[[ 93 148 169 143 140  91 106]
 [134 208 146 150  66 103  96]
 [139 131 110 106 143 145 143]
 [150  82 110  88 108 121  79]
 [128 101 120 133 112 133 129]
 [142 108 124 112 107 116 107]
 [122 140 120 138 153 148 163]
 [118 120 136 147 121 128 144]
 [128 115 132 102 117 111 101]
 [142 140 126 105 128 122 110]
 [151 125 105  88 136 139 131]]	142

[[ 58  97  88 107  42 112 124 107 170 136]
 [135 171 128  82  44 113 187 131 165 161]
 [ 64 142 107  79  27 120 162  96 182 137]
 [108  67  85 142  63  91  89 150 136 162]
 [ 92  61 104 137  87  89  66 140 111 148]]	108

[[159 134 171 105 112 156 143 114 153 156 112 115]
 [103 126  99 113 130 112 157 111 123 108 114  75]
 [173 154 167 102 113 154 119 140 150 159 107 150]
 [130 128 130 120 114 129 144 121 126 131 114 107]
 [104 150 143 115 127 153  99 155 127 136 108 188]
 [ 78 151  85  83 128 104 186  92 122 114 108  33]
 [106 112 118 108 101 132 197 114 121 135 118  55]
 [ 90 154 102  81 130 104 174  88 130 110 107  29]
 [144 124 170  97  93 168 191  98 150 168 115 101]
 [ 84 153 106 116 140 122 104 107 131  87 107 142]
 [178 161 176 105 119 170 118 135 166 167 105 158]]	84

[[122  66 173 122 152 162  81 162 185]
 [113 137  95 128 158 123 128 108 121]
 [115  89 160 135 119 109 200 159 137]
 [112 119 161 148 121 114 129 120 124]
 [112 111  77 132 150 143 104 145  28]]	112

[[ 94 145 148 158 162 163 170 173 174 177 181 190 186]
 [167  47  56  61  56  66  89  91 121 124 122 127 150]
 [138  98 108 114 114 130 123 129 135 132 135 136 142]
 [155 155 143 130 122 126 126 128 115 123 128 136 128]
 [170  70  75  86  79  97 106 103 116 115 131 113 123]
 [ 84 164 170 158 174 167 158 166 172 167 166 165 157]
 [ 85 122 122 132 133 148 149 162 170 184 192 199 211]
 [107 183 176 179 167 164 152 149 146 138 120 129 137]
 [162 133 126 118 114 101  94  87  81  76  68  55  48]
 [128 148 160 159 155 156 147 160 139 138 141 150 126]]	162

[[136 129 147 127 106 139 156 128  35 151 118 163 176]
 [137 126 123 122 129 138 137 149  70 165 135 170 157]
 [136 127 137 125 116 138 149 138  49 157 125 166 169]
 [136 127 131 124 121 138 144 142  58 160 129 167 164]
 [136 128 134 124 119 138 146 140  54 159 127 167 166]
 [137 127 128 123 124 138 141 145  62 162 131 169 162]
 [137 127 126 123 126 138 139 147  66 164 133 170 160]
 [136 129 143 126 109 139 154 132  40 153 121 164 174]
 [137 128 140 126 112 138 151 135  44 155 123 165 171]]	136

[[178 131 126 116 118 126 176  95 119 103 157 157  99 153 170]
 [ 73 113 122 152 149 128  93 144 117 148 127  98 132 102 115]
 [161 145 144 121  88 112 157 127 155  96 112 149 136 152 119]
 [125 126 117 126 136 128 136 120 114 119 164 144  87 123 170]
 [131 156 138 114 114 125 110 140 144 135 117 136 133 136 112]
 [173 147 163 101  86 119 144 134 189  69 138 170 121 163 186]
 [ 98  76 115 170 163 129 142 107 100 115 162 111 116 113 163]
 [132 122  99 126 138 125 151 102  96 101 215 174  38 138 232]
 [122 138 127 116 123 121 109 140 136 126 148 143 102 124 163]
 [165  87 143 158 118 117 185 100 137  65 145 147 128 148 184]
 [143 116 148 142 113 122 143 129 148  95 106 130 161 141 119]
 [158 141 138 110 111 126 146 124 144 114 132 144 129 148 141]]	143
---
168  45  179  124  93 -> 179, 179

195  206  143  134  210  120  133 -> 134, 210

93  227  221  114  121
103  134  115  195  133
124  113  123  146  125
-> 115, 227

210  74  109  113  178  126  169
211  67  139  141  58  134  104
94  184  216  134  155  117  169
-> 141, 216

154  199  157  235  212  192  197 -> 235, 235

188  170  119  70  49  124  78 -> 70, 188

142  116  114  117  154
125  114  131  126  147
50  160  231  171  29
-> 131, 231

33  127  95  93  97  81  107 -> 93, 127

133  120  125  128  220 -> 125, 220

117  127  212  69  100  216  161 -> 69, 216
---
118  234  222  136  34
108  115  134  196  143
123  127  128  127  128
| 128

74  146  208  184  71 | 208

110  152  120  140  50
143  128  155  115  100
133  165  144  132  76
| 144

236  181  135  159  116 | 135

118  219  174  182  107
100  64  219  217  163
| 219

129  154  120  221  131 | 120

131  100  95  213  173 | 95

111  84  146  237  183 | 146

143  62  24  97  219
153  161  103  142  155
140  44  44  87  159
| 44

169  52  117  132  119
164  208  167  132  127
| 167
---
[[156, 143, 132, 131, 125, 123, 130],
 [135, 24, 122, 128, 122, 130, 132],
 [121, 132, 190, 126, 128, 131, 128]] gives 123

[[92, 59, 169, 161],
 [30, 113, 113, 227],
 [89, 47, 104, 144]] gives 169

[[127, 71, 121, 177],
 [105, 184, 72, 50],
 [126, 41, 118, 203]] gives 121

[[125, 153, 150, 131, 182],
 [144, 121, 141, 129, 110],
 [88, 41, 153, 133, 146]] gives 131

[[144, 128, 193, 202, 60, 140, 70],
 [167, 188, 119, 127, 137, 78, 112],
 [110, 107, 119, 153, 119, 126, 227]] gives 140

[[223, 136, 62, 146, 170],
 [214, 172, 160, 168, 66],
 [77, 94, 61, 162, 48]] gives 146

[[141, 200, 134, 145],
 [161, 127, 147, 154],
 [137, 210, 125, 132]] gives 134
---
120  184  191  127  153   78
108  153  174  165  118   34
-> 120

132   89  121  133
138  193   22  123
-> 132

135  112   29   44  160
166  104  233  107  106
-> 135

201  226  189   61  177  129  163
 57  202   73  212  189   60  212
-> 201

112  140   16   94   50  184   91
115  226  209  191  171   37  110
-> 112

188  192  196  231  197
176  192  199  224  191
-> 188

129   73  136  147   36   33
203   47  205  135  114  148
-> 129
---
115  130  157  21 -> 115
48  172  93  129  99  163 -> 48
162  128  160  221 -> 162
177  230  165  88  165  111  98 -> 177
69  54  21  227 -> 69
121  213  170  100 -> 121
---
[132, 143, 23, 120, 182] -> 23, 182
[197, 193, 224, 195, 197, 214, 209] -> 195, 224
[146, 145, 155, 173, 207, 150, 166] -> 173, 207
[152, 163, 187, 144, 50] -> 187, 187
[51, 38, 189, 154, 178] -> 189, 189
[107, 132, 123, 114, 131, 49, 82] -> 114, 132
[[144, 163, 218, 96, 99], [203, 153, 105, 124, 158], [157, 141, 217, 109, 98]] -> 105, 218
[132, 145, 182, 100, 47] -> 182, 182
---
220  42  210  216  86
128  37  124  59  58
52  205  52  44  213
Answer: 52

201  95  146  150  151  209  202
121  88  68  174  180  174  170
166  77  98  165  171  217  193
Answer: 171

149  212  167  143  116
142  225  173  158  121
178  48  174  143  145
Answer: 174

165  111  170  156  119  78  166
155  55  140  103  53  59  144
184  95  211  163  84  74  193
Answer: 84

211  164  99  157  130  148
192  92  116  165  110  84
196  96  115  180  117  108
Answer: 180

73  179  134  126  150  89  140
72  175  132  125  152  83  140
75  215  149  132  135  121  143
Answer: 135
---
[[ 51  30 172 153]
 [187  39 117 189]
 [155 176  93  65]] ==> 39

[[118  63 184 231  60]
 [ 75 181  28 178 198]] ==> 63

[[131  58 153 108 116 114]
 [ 87  94 167  44 158 153]] ==> 58

[[129 194  92  42 100]
 [126 164 187 176 174]
 [132  36 134 184 132]] ==> 164

[[ 60  67  99  93 130  98  36]
 [168  83  71  81 131 167 118]] ==> 67

[[ 72 156 122 176  90]
 [193  87  32  49 102]
 [137 218 159 113 140]] ==> 87

[[113 101 220 118  72 108]
 [ 84  38 108 102 188 154]
 [ 88 191  79 141 213 119]] ==> 38

[[180 155 128 181 164]
 [139 171 142 230 165]] ==> 155
---
[[139 134 127 184 118 167]
 [ 97 122 144 148 121  92]
 [116 153 141 231 137 110]] → 231

[[175 172 176 201]
 [155 143 126 136]
 [181 165 198 212]] → 165

[[108 144 138  83 115]
 [107 142 139  95 103]
 [197 156 154 208 191]] → 154

[[149  78 162 162 114 151 152]
 [118 208 104  98 170 121 118]
 [147 115 181 184 127 146 160]] → 127

[[147 170 194 111 210 178]
 [134 122  87 168  69 103]
 [127 128  94 161  77 103]] → 161

[[142 133 127 133 136 111]
 [106  26 163  24 161 232]
 [105  43 147  55 182 211]] → 55

[[107 117 114 132 128 111]
 [159  92  94 110 110 160]
 [180 136 148  94 130 211]] → 94

[[156  90 210 104 183 187]
 [176  79 219 110 173 186]
 [166  80 211 130 161 168]] → 130
---
91  102  150  106  157  128
130  191  149  210  149  150
128  198  128  163  128  128
Out: 198

199  142  65  117  198
140  169  109  160  156
38  106  206  138  37
Out: 106

164  208  41  107  226
76  56  130  151  20
122  130  92  131  118
Out: 130

107  151  216  24
151  122  185  47
100  83  210  122
Out: 83

109  112  142  152  167  160
83  80  28  120  96  32
140  138  75  119  73  63
Out: 138

58  44  30  64  126  84  59
205  142  125  191  133  186  207
91  99  149  61  141  56  98
Out: 99
